Here is a table of points, one per row:
[ 0.0 -0.9  0.0  1.1 -0.2 -0.9  0.3 -1.3  0.6  1.5 -1.0  0.9  0.3  1.4 -0.4  0.4 -2.8  1.1  1.7 -1.1  1.0 -0.9 -1.0
  0.1]
[ 0.1 -2.2  2.2  0.9 -0.9  1.2 -1.7  0.2  1.8 -1.2  1.8  0.1  0.5 -0.3  0.5 -0.7 -1.9  0.0 -0.2 -0.7 -0.1 -1.6  0.8
  0.6]
[ 0.2  0.6 -0.5 -0.2  1.0 -0.4  1.2  0.3  0.1 -0.9 -0.6 -0.3  0.0 -0.1 -0.9 -1.0  1.4 -1.4 -0.1  2.6 -0.5  0.5 -1.1
  0.4]
[-0.2  0.1 -3.1 -0.4 -1.3  0.8 -2.5  0.1  0.4 -0.5  1.2  0.2  0.5  1.8 -0.6  0.5 -1.5  1.2 -0.6  0.7  1.1 -1.6  0.8
  0.7]
[-0.1  0.9 -0.8  0.5 -1.2 -1.2 -0.1  2.8  0.1 -0.2 -0.7 -0.7  0.7 -0.7  0.2 -0.1  1.7 -0.1 -0.2 -0.1 -0.2  1.5  0.0
 -1.5]
[ 1.6  0.1 -1.6 -0.1  0.2  0.5 -0.2  1.8 -0.6 -0.1  0.0 -0.1 -0.9 -0.4  0.9  0.2  2.5 -1.1  0.4  0.2 -1.0  0.6 -0.8
 -1.3]
[ 1.4  1.1 -0.4  0.5  1.6 -2.0  1.3 -1.4  0.0  0.7 -0.2  0.1  0.4  1.5 -0.5  0.6  0.0 -0.6 -0.7 -1.0  0.3 -0.2 -0.3
 -1.6]
[-0.9 -1.0  1.2 -1.5  1.8 -2.0  2.8 -1.1 -0.5  0.8  0.4  0.2 -0.5 -0.2  0.2  1.2 -1.4  0.1 -0.4  1.2  0.2 -0.7 -1.1
  0.7]
[-1.8  0.3  1.2 -1.9  1.2 -0.1  1.9 -1.4 -1.2 -1.1 -0.8  0.1 -0.9 -1.0 -0.2  0.7  0.3 -0.1  0.4  2.1 -0.1 -0.1  2.0
  0.3]
[-0.6 -1.5  2.3  0.8 -0.7  0.7 -0.1 -1.0  0.1  1.8  0.4  1.2  1.9  0.2  0.7 -0.7 -0.8  0.0 -0.1 -1.7  0.5 -1.2 -1.1
  0.4]
[-0.7  0.1  0.4  1.3  0.3 -1.0 -0.1  0.8 -1.2  0.3 -0.9  0.0 -0.6 -2.2  0.8  0.8  2.5 -0.2 -0.9  0.8 -2.1  0.1  1.2
  0.7]
[-0.1 -0.1 -0.7 -0.6  1.3 -1.7  1.6  0.0  1.0 -0.6 -1.6 -0.7  0.5  0.4 -0.5  0.7  0.5  0.1  0.4  0.1 -0.1  0.5 -0.7
  0.0]
[ 0.1  1.3 -2.6  0.5  0.7  1.2  0.7  0.7 -0.2 -0.3 -0.7  1.7 -1.6 -0.9  0.7  0.9  0.9 -0.2 -0.6 -1.1 -0.4  0.9 -0.3
 -1.1]
[-0.1 -1.7  2.7  1.3  0.0 -0.3 -1.7  1.1 -1.2  2.1  0.1  1.4 -1.5 -1.1  0.3 -0.9  0.0  0.1  0.1 -1.3  0.2  1.1  0.1
  0.9]
[ 0.4  2.4 -1.0 -0.5  0.5  2.2  0.9  1.9 -1.6 -0.6  0.5  1.5 -2.8  0.2 -0.4 -0.3  2.1 -0.7  0.8 -1.9 -1.8  0.3  1.7
  0.5]
[ 0.9  0.7 -0.2  0.0 -0.9 -0.6 -0.3  2.6  1.1  0.3  0.1 -1.0  0.2 -2.3 -0.9  0.4  1.6 -1.0  0.1  0.7 -1.1  1.2 -0.5
 -0.8]
[ 0.7  0.5  1.5  2.7 -1.2 -1.0 -1.5  1.2 -3.0  0.2 -0.3  1.3 -1.8 -0.2  0.7  1.2  0.5  0.2 -0.9 -0.8 -0.3 -0.1 -0.2
  0.6]
[ 1.2  0.5 -0.7 -0.1  1.1 -0.2  2.3  0.4 -0.9 -0.4 -0.8  1.0 -0.1  1.4 -0.4  0.6 -1.6 -0.7 -0.2 -1.6  0.8  0.8 -0.5
 -0.9]
[ 1.3  0.0  0.4 -0.3 -1.9 -2.3 -1.2  2.3  1.3  0.8  0.1  0.9  0.5 -0.8  0.3 -0.6  1.1 -1.3  0.2  0.7 -0.5  0.9 -0.7
 -1.7]
[ 0.0 -1.8  1.0  2.7 -1.6 -0.4  0.5  0.4 -0.2  0.7 -0.2 -0.3 -0.3 -1.1  1.1  0.1  0.7 -0.8  2.1 -0.4 -0.9  0.9 -0.8
 -0.3]
[ 1.0  0.6 -2.0 -1.1 -1.8  0.7 -2.2 -1.1 -0.5 -0.7  0.9 -0.8  1.8  1.2  0.1 -0.6 -0.6  1.4  0.7 -0.2  0.5 -0.6  0.2
  1.8]
[ 1.2 -0.9  0.3  1.1  0.1 -2.1  0.5  0.8 -0.3 -1.0 -0.7 -0.6  1.0 -0.9  0.1  0.1  0.7 -0.5 -0.2  0.7  0.0  1.2 -0.5
 -0.7]
[-1.6  1.4  0.6 -2.4  0.6  0.3  1.1 -0.1 -0.7 -1.2  1.5 -0.8 -1.4 -1.4 -0.7  0.8  1.6 -0.2  0.5  2.5 -1.1 -0.4  0.6
  0.8]
[-0.7 -0.5  0.1 -0.3 -0.5  0.7 -2.1 -1.3  1.7 -1.4  0.1  0.5  1.7  0.9  0.0 -0.5 -1.7  1.0  1.5 -0.8  0.9 -0.9  0.0
  0.4]
[ 0.9 -1.2  0.8  2.4 -0.4 -1.9  1.0  0.3 -0.2  0.7  0.4 -0.4 -0.2 -1.1  0.7  0.1  0.5 -0.3  1.1 -1.1  0.8  0.1 -0.7
 -1.2]
[ 0.3 -0.3 -2.1  0.8 -0.5  1.3 -2.9 -0.9 -0.2  1.8 -0.4 -0.9  1.2  0.1  0.0 -0.1 -1.1  0.4 -0.4 -0.8 -0.3  1.1  0.4
  2.4]
[-0.1  0.8 -1.2 -1.4  2.2  0.7  2.4 -0.1 -1.1  0.2 -0.3  0.7 -1.5  0.7  0.3  0.7 -1.2 -0.5 -0.5 -0.6  0.3  0.3  1.3
 -0.9]
[ 0.5  1.2 -0.3 -0.9  0.3 -0.3  2.4 -0.4 -0.2  0.0 -1.0 -0.3  0.5 -0.2  0.2 -0.1 -0.2  0.4 -1.5  1.0 -1.8  0.8 -0.4
 -0.7]
[ 1.4 -1.0  0.1  1.8 -1.1  0.7 -0.5 -1.4  0.0  1.6 -2.3  0.1 -0.8  1.1 -0.2 -0.7  0.6  0.8 -0.7 -0.9  0.9 -0.6 -0.4
  0.8]
[-0.4  2.7 -2.2 -1.7 -0.9 -0.4 -1.1 -0.3  1.4 -0.1  1.1 -0.9 -0.7  1.1  0.5 -1.1 -2.9  0.6  1.9  0.1  1.3 -1.4 -0.4
  1.6]
[-0.2  0.4 -0.7 -1.9  1.5  0.4  2.8 -0.5 -1.0 -1.5  0.0  0.8 -1.5  0.6  0.0  0.4  0.4  0.8 -1.2 -0.6  0.9  0.0  0.1
  0.5]
[-0.7 -0.9  3.2 -0.4 -1.5  1.7 -2.2 -1.6  1.8 -0.3  1.2 -0.1  0.6 -0.3  0.8 -0.9 -1.0 -0.6  1.2 -0.8  0.5 -0.6  1.0
 -0.6]
[-0.4  0.4 -0.4 -0.5  1.0 -1.4  1.7 -2.3  0.5 -0.2 -0.2 -0.1  0.4  0.1  0.0  0.9 -0.2 -0.6 -0.8  0.4  2.1  0.3 -1.4
 -0.8]
Along one direction, these points spread out more than along any other. Take the direction at right angles to it along which they spread out most. Go by this last direction. How far along it is each point below, from 0 to 99? 50 is the average, and the first point above lies past it. One standard deviation of the points above along it is 16.
[-0.3  0.3 -0.5 -1.1 -1.1  0.5 -1.9 -1.2  1.2  0.3  0.9  1.0  1.9  1.3 -0.6 -0.7 -1.9  0.3  1.6  0.3  1.0 -1.5  0.0
 -0.1] 64
[-0.4 -1.8  1.3  2.5 -2.0  0.3 -0.2  0.5 -0.7  1.3  1.3 -0.2 -0.9  0.2 -0.6 -0.8  1.1  1.8 -0.4 -1.5 -0.1  0.5  0.8
  0.3] 28
[-0.3  0.5 -0.4 -0.6  0.6 -0.9  1.2 -0.7  1.0  0.1 -0.8 -0.5  0.2 -0.8 -0.3  0.3  0.3  0.3 -0.6  1.1  0.9  1.2 -2.0
 -1.5] 57
[ 0.3 -2.1  1.8 -0.5  1.2  1.5 -1.4 -0.8  1.4 -0.3 -1.8 -1.2  1.6  0.6 -0.7 -0.8  0.0  0.8 -1.3  1.2 -0.5 -0.3  0.1
 -0.4] 50
[-1.5  1.0  0.2 -2.0  2.6  0.6  1.7  0.4 -1.1 -1.3 -0.6 -0.6 -0.4  0.7  0.1  1.1 -0.2  0.4  0.7  0.5  0.2 -0.6 -0.3
 -0.3] 73
[ 1.3  2.2 -2.9 -0.8  0.1  0.6 -1.7  0.1 -0.9 -0.2  1.6 -0.1  0.9 -0.8 -0.6 -1.5 -2.0  1.7  0.9  0.2  1.4 -1.6  0.6
  1.1] 69
[-1.3 -3.0  1.7 -0.5  1.6  1.2 -1.9 -1.5  0.8  0.5  1.0 -1.3  0.8  1.8 -0.2 -0.4  0.8 -0.1 -1.1  0.6 -0.6  0.4  1.2
  0.0] 51
[-1.9  0.5  1.0 -1.1  1.5  0.2  1.5 -1.3  0.0 -1.8  0.5 -0.6 -0.2  0.4 -0.4  0.5 -0.3  0.1 -0.9  2.3 -1.7 -0.1  0.3
  0.6] 70
[ 0.9  0.7 -1.1  0.3 -2.0  0.1  0.9  2.2  0.6  0.4 -1.5 -1.5  0.3 -1.0  0.4  0.4  1.9 -1.6 -0.9 -0.5  0.4  0.2  1.0
 -0.5] 36
[-1.1 -0.4  1.7  1.8 -1.4  2.9 -3.0  0.8  0.7 -0.2  2.2  0.2  0.1  0.2 -0.3 -1.2 -0.2 -0.9 -1.1 -0.5 -0.7 -0.3  0.8
  1.0] 34
